One turn sends every row of this set to another row. A few are shown first. Where does it send the rows asked after them?
z18: [  6  19   1   3   5 -17 -22   8   4 -13  31 -19  11   1  11  -2   9 -12
  -6   4   6 -10   1  18  15  12 -12]
z523: [  3  14  -7  10  25  -8 -20 -13  -6   3  -1 -25  19 -18  10   6 -15 -18
 -11  13  31   1 -11  -4  27  22  -6]
z221: [  1  15   5  14  13 -20 -21  -1   1  10  24 -22  17   2  21 -10  10 -21
 -10   6  12   5  -8  10  21   9  -4]
z708: [  5 -24  10  -8   2  46 -14 -14  13   4 -18  -9  -7   1  12   8 -44  -5
   6   9  -5   4  -5  -8  -6 -12  -9]
z878: [-13 -11   5  13  -8  10  18 -32  -4   5 -19   9  -1 -15   0  -8   4  16
  -3  -3   6  21 -11   8   2 -30  29]
z568: [-22  -7   3   7  -8  16  13 -32  -3  11 -21   5 -11 -13   8 -11   5  14
   7  -6   4  14  -9   3   7 -25  33]
z762: [  4  -1  -2   1 -15  -4  -4  -4   8   8  24   1  -1   4  10 -28  28 -15
 -10  -2  -4  13   0  27   0 -12  -7]
z612: [ -7  19  -8   0  18   7 -26  -6   3   1   6 -29   0 -16  10   8 -16 -11
   6  10  21 -20  -3  -4  21  28 -12]
z462: [  3 -17 -13   3   1  17   3 -15   3  -2 -39  -4  -2 -20  -4  17 -39  12
  10  -5  16   7 -12  -4 -22 -11  10]
z534: [  2  -1   1   2 -10  -4  -7  -7   9  10  24   0  -1   6  17 -33  27 -18
  -5  -5  -3  18  -4  26   6 -13  -6]
z966: [  5 -16 -11   7   1  18   5 -17   0  -1 -42  -3  -2 -17  -6  17 -37  12
   5  -4  20   8 -14  -4 -19 -13  10]
z265: [ 24 -28   7 -13   2  29  -8  -9   2 -15 -16   2  10   1  -6  14 -44 -17
  -8  12   0  15  -2   2  -2 -18  -2]
z942: [ 11  14  -5   3  17 -10 -20  -8  -2 -14   2 -21  13 -17  -9  16 -12 -15
 -12  18  24 -10  -4   7  19  24 -11]
z171: [ -3  19   4  15   9 -12 -23   0   5   8  27 -22  17  -1  27 -13   6 -12
  -8   4  12  -1  -6   7  19  12  -7]
z490: [ -3  16  -4  12  25  -2 -20 -13   2   7   1 -24  15 -19  16   1 -16 -10
  -9  10  29  -3 -12  -7  26  23 -12]
z887: [ 11 -24   6  -3  11  36 -11 -15   2  13 -22  -7   7   1  14   1 -45 -20
   0  10   5  23 -13 -13   9 -20   4]
z662: [  0   0  -3  -3 -13  -2  -7  -2   8   4  26  -2  -8   5  15 -32  22 -16
  -1  -6  -8  11   1  24   1 -10  -7]
z193: [ 10 -24   6 -18   3  40 -15 -11   6  -6 -19 -11 -14   3   0  13 -40 -15
   8  12  -6   2  -1  -6  -3 -16  -3]
z162: [  1  20 -11  -7  16   3 -31  -3   0 -12   5 -26   0 -17   4  12 -17  -9
   0   9  20 -19   1   1  21  26 -13]
z247: [  4 -14 -15  -9   8  14  -2 -13 -10  -2 -42  -5  -9 -14  -3  12 -38  -2
  16  -4  22  10  -9  -3  -9 -15  24]
z823: [ -2   2   0   2 -16   1  -5  -6  13  14  24  -5  -5   6  17 -33  25 -10
  -6  -5  -3  13  -1  21  -2  -8  -9]
z528: [  8  11  -3   7  23 -11 -18 -12  -8  -6   0 -23  14 -17  -1  13 -11 -19
 -15  17  30  -2  -9   0  25  23  -6]
z220: [  5   0  -2  -2 -15  -3  -4  -4   8   4  26   3  -3   4  13 -30  24 -13
  -8  -7  -7  14   1  25  -1 -12  -7]
z438: [ 23 -30   9  -3   5  24  -3 -15   4  -1 -20  -3   8   2  -7  14 -37 -20
 -13  18   3  20  -9  -2  -2 -18  -3]
z535: [ -6 -10  -1  -9 -14   9  10 -22 -10 -16 -16   8 -17  -8 -10   2   7   9
   6  -2  -3   4   0  20  -2 -27  32]
z179: [  5 -14 -17  -2   5  16   1 -12  -6  -6 -37   1   1 -18  -1  12 -43   6
  12 -11  20  15 -13   0 -11 -17  17]
z772: [-21  -3  -4  -3 -14  23  10 -19   1 -12 -11   9 -15 -14   9  -7  -5  26
  14 -13  -5   2  -2  11   2 -24  23]
z931: [ -6  -9  -1   9 -10   6  17 -27 -11  -8 -17  14   5 -15  -2  -5  -2  12
  -8  -3   4  21  -8  17   5 -31  31]
z700: [  5  14   7  13  11 -24 -20  -2   0   3  24 -21  12   3  10  -3  18 -20
 -12  13  12   1  -5  13  18  12  -6]
z195: [ 16 -29   9  -2  10  28  -5 -18   1  11 -24  -7   3   3   3   9 -36 -25
 -12  18   7  23 -11  -9   3 -21   5]
z936: [-14  -7  -1  -4 -18  19  10 -20   1 -15 -13  10 -17 -13  -8   2   2  21
   9  -5  -7  -1   2  16  -7 -23  21]
z969: [ -7  17   4   6   7  -9 -25   1   9   7  29 -26  -1   3  21 -10  10 -11
   2   7   5 -12  -2   7  13  17 -12]
z856: [  3 -11 -15  -2   6  18   1 -10  -1  -6 -38  -4   2 -18   2  12 -43   6
  14 -11  17  12 -10  -1 -12 -15  16]
z556: [-23  -3  -2  -1  -9  24   8 -21  -2   1 -16   5 -14 -13  15 -15  -5  19
  13 -12  -1   9  -5   7   6 -28  32]
z799: [ -7  17  -3   9  20   6 -25 -11   7   7   3 -29   4 -19  16   5 -17  -6
   1  10  24 -15  -6  -9  20  29 -15]
z49: [ -2  20   1   0   5 -13 -29   8   3  -4  29 -21   3   4  15  -9   8 -13
   1   3   5 -12   2  13  17  12  -9]
z607: [ -1   1  -1  -4 -14   2  -7  -5  11  13  27  -1  -8   7  16 -33  25 -14
  -2  -4  -5  11   1  23   1 -10  -5]
z941: [ -6  17   7  15   7  -9 -22   1  11   9  27 -23   6   0  25 -10   9  -7
  -4   4   7  -9  -5   6  14  17 -15]
z465: [  8  14   7   8   6 -20 -19   4   3  -5  29 -19  13   1   7  -2  13 -14
 -11  13   7  -3  -1  16  11  13 -12]
z857: [  3 -19  -9  -1   7  15   1 -19  -3   7 -43  -6 -12 -16  -9  17 -32   3
  11   2  18   8 -11  -6 -18 -11  17]
z312: [  7  19  -9  -5  15  -4 -24  -3  -3 -18   5 -22   7 -17  -3  15 -15 -10
  -5  12  22 -17  -1   6  19  26 -15]
z715: [ 18 -23   2 -23   3  35 -17  -5   1 -14 -17  -3  -4   4  -1  13 -46 -19
   4   8  -4  10   0   0   1 -21   1]
z965: [  5 -22   7  -3   7  43 -13 -14  12   9 -17  -8   3   0  20   4 -50  -6
   3   6   2  15  -8 -11   3 -18  -5]
z985: [ -2   2   0   4 -12  -2  -5  -4  11  15  26   0   1   2  20 -35  24 -14
  -6  -6  -3  18  -1  23   1 -13 -10]
z385: [  3   1   1   1 -14  -7  -3  -7   7  12  23  -1  -2   6  11 -31  26 -19
  -9  -2   0  17  -2  22   1 -13  -5]
z127: [ -1 -15 -16  -6   8  15  -1 -13  -9   4 -45  -6 -10 -12  -1  12 -35  -3
  17  -7  19  11 -13  -4  -8 -14  24]
z64: [  3 -18 -10  -4   7  16   2 -18  -3   5 -44  -6 -14 -13 -12  16 -30   1
  14   1  19   7 -12  -5 -18 -12  16]
z595: [ -5 -10  -6  -5 -11   5  14 -19 -15 -15 -15  12  -1  -9 -10  -4   1   5
   0  -3   2  17  -4  20   6 -31  35]

z823 goes to z220
z49 goes to z700
Where do these go?
z799 goes to z312
z931 goes to z556
z965 goes to z715

One turn sends every row of this set to another row. A few are shown first. Where does it send the rows asked after them?
z841: [-20  -8  -8  21 -32  19  23  -7 -14   7 -39   1  -6  -3 -13  20  -1  15
  -4  25  -9  -6 -23  -1   4 -13  17 -27  13  -4]
z865: [-12 -38  -7  -4 -22   1  17   0 -15   9 -14  25  -2 -30  -6  29 -15  19
 -14 -10  -3   4 -25   7  11 -52   1 -23  -1  12]
z149: [-14 -32 -10  25 -29   6  -4  -6  -7  32 -13  35  -9 -25 -27   8   2  21
 -34  -5 -13   5  -5   8  18 -19  24  10 -20 -12]
z2: [-12 -11 -23 -14   8  11   9 -10   5  12 -15  12  11  -3  -7  35 -10  11
 -17  11   2 -17  10 -53  -6 -13  20 -24 -20 -19]
z665: [ 15 -39 -34  -1  -2 -12   9  -1  -5  33 -19  29   7  -3   1   1 -35   0
  -6  -3  -8  11 -14 -30   7 -14  12 -11 -33  12]
z75: [  0  -7 -13  29 -14  16 -13   5  -4  36 -16  -1  20 -31 -10  -8 -20   6
 -34 -15 -28  -2 -26  -7  11 -39  26  -9 -21   2]
z282: [-12 -28 -26  16   1 -10   5  -7  -7  26 -40 -14 -14 -28  -6  14  20  30
 -17   1   8   5 -12 -18 -18   8  17 -18 -10 -39]
z596: [ 10 -13  -9  -9 -19  14   4  17   4  12  -4  11   8  -6  -9  -2  -4  -1
  -4 -18  10   6  18 -18  -3 -27  10  -1 -34  -3]
z142: [-17   2   4  12   7  31  20  -6  -5   4 -37  13 -16 -28   2  14  12  -1
 -29  -4  -9  10  -9   4   9 -15   9 -22 -32  -7]
z332: [  8 -39  -8   7   5   7  -7   7 -13  13 -35  34  -9 -43   8  -8  12  15
  -7   1   4  11   8 -26  -2 -44   7  14 -30 -28]
z474: [  2 -15  -3  10  -2 -29  -8 -30 -16  15 -42   0   0 -12  11   5  -4  13
 -12  20 -10   0 -12 -34  -6   2  -8   4 -10 -13]
z861: [-26 -24  -6  18  -3  22  -9 -15   4  17 -29  25  16 -39  34  11  11   2
 -12  10 -16 -15 -21 -28   5  -7  19   5   8 -20]
z372: [ -1 -24 -30 -31  -7  11   1 -27  -5  26 -21  10  12 -40  10 -14 -15  19
  -8  -9 -14  -8 -16 -41 -10 -30  21  -9   1 -10]
z32: [-10 -36 -26  15 -35  29   9   6 -16  25 -15  37  11 -16   2  10  -4  12
   1   7   7 -10 -12 -14   3 -17  52 -23 -20 -25]
z482: [ 13 -14 -16  21  -1  -3  22 -35 -27  20 -26  17  -3 -34  -3  13 -23  18
 -41  -9 -21 -10 -29 -30  13 -15  -2 -14   4 -13]
z658: [ 18 -21 -12  -4 -11   5  18   5 -14  -5 -31 -22   2 -41   6   9  -9  -7
  -5  -6 -12 -12  -9 -18 -22 -40  -1 -23  -6 -16]
z696: [ -7  -2  11  30 -15  -8   4  14 -22  11 -16  17   0  -2  -7  29 -30   6
 -22  20  -3  -5 -14 -34  10   0  29   1 -19  -1]
z233: [ -5 -25 -19   1  18  15  23   7  -1 -10 -25   6  14 -27  15   8 -36  11
  16   0  18   2  -9 -33   2 -15  16 -16   8  -4]
z115: [  3 -32 -12  24  15 -13   0 -12  -4  24 -50   8  -5 -41  -9  14  13  32
 -18  -3 -16  -9 -26 -26  -8  -4  46 -12   1 -30]
z904: [ -7  -8   8  19   4   6  16  10 -17  14 -43  12  -9  -6   8  43   6   8
  -6  -5  -3  -2 -18  -4   6 -14  -3 -20 -46  -9]
z359: [-10 -34  -6   1  -1  10  -2  -3  -7  19 -36  19  -8 -28   4   8 -40  24
  21   5  13  13  -7 -37 -15 -14  24  -9  20 -10]
z598: [ 16 -26  -7  29 -14 -12  -1  12  -2  16 -44  19   1  -4  -5   1  32  -4
 -19  17  -8  -9 -29  -8  -7 -32   9 -11  -9  -1]
z703: [-12 -22 -10  27 -23  42   3  13  -1  19 -10  13  -2 -27  -4  -7 -22  18
 -22 -19 -33   4 -41 -17   7 -44  24 -21 -10 -14]
z712: [  6 -33  -1  17 -20  -7  -7   1  -3  10   4   8  14 -17 -22   5 -21  37
 -27 -26 -12  16   4 -42  -1 -16   9 -11  -1 -23]
z883: [ 15 -41 -33  16   7 -19 -10   3   7  23 -14  25  -4  -7  -4   2 -34   2
 -32  -2   1   5  -7 -27   0 -27   9  -3 -43 -22]

z841 goes to z149
z904 goes to z703
z142 goes to z75
Where do these go?
z482 goes to z696
z712 goes to z2

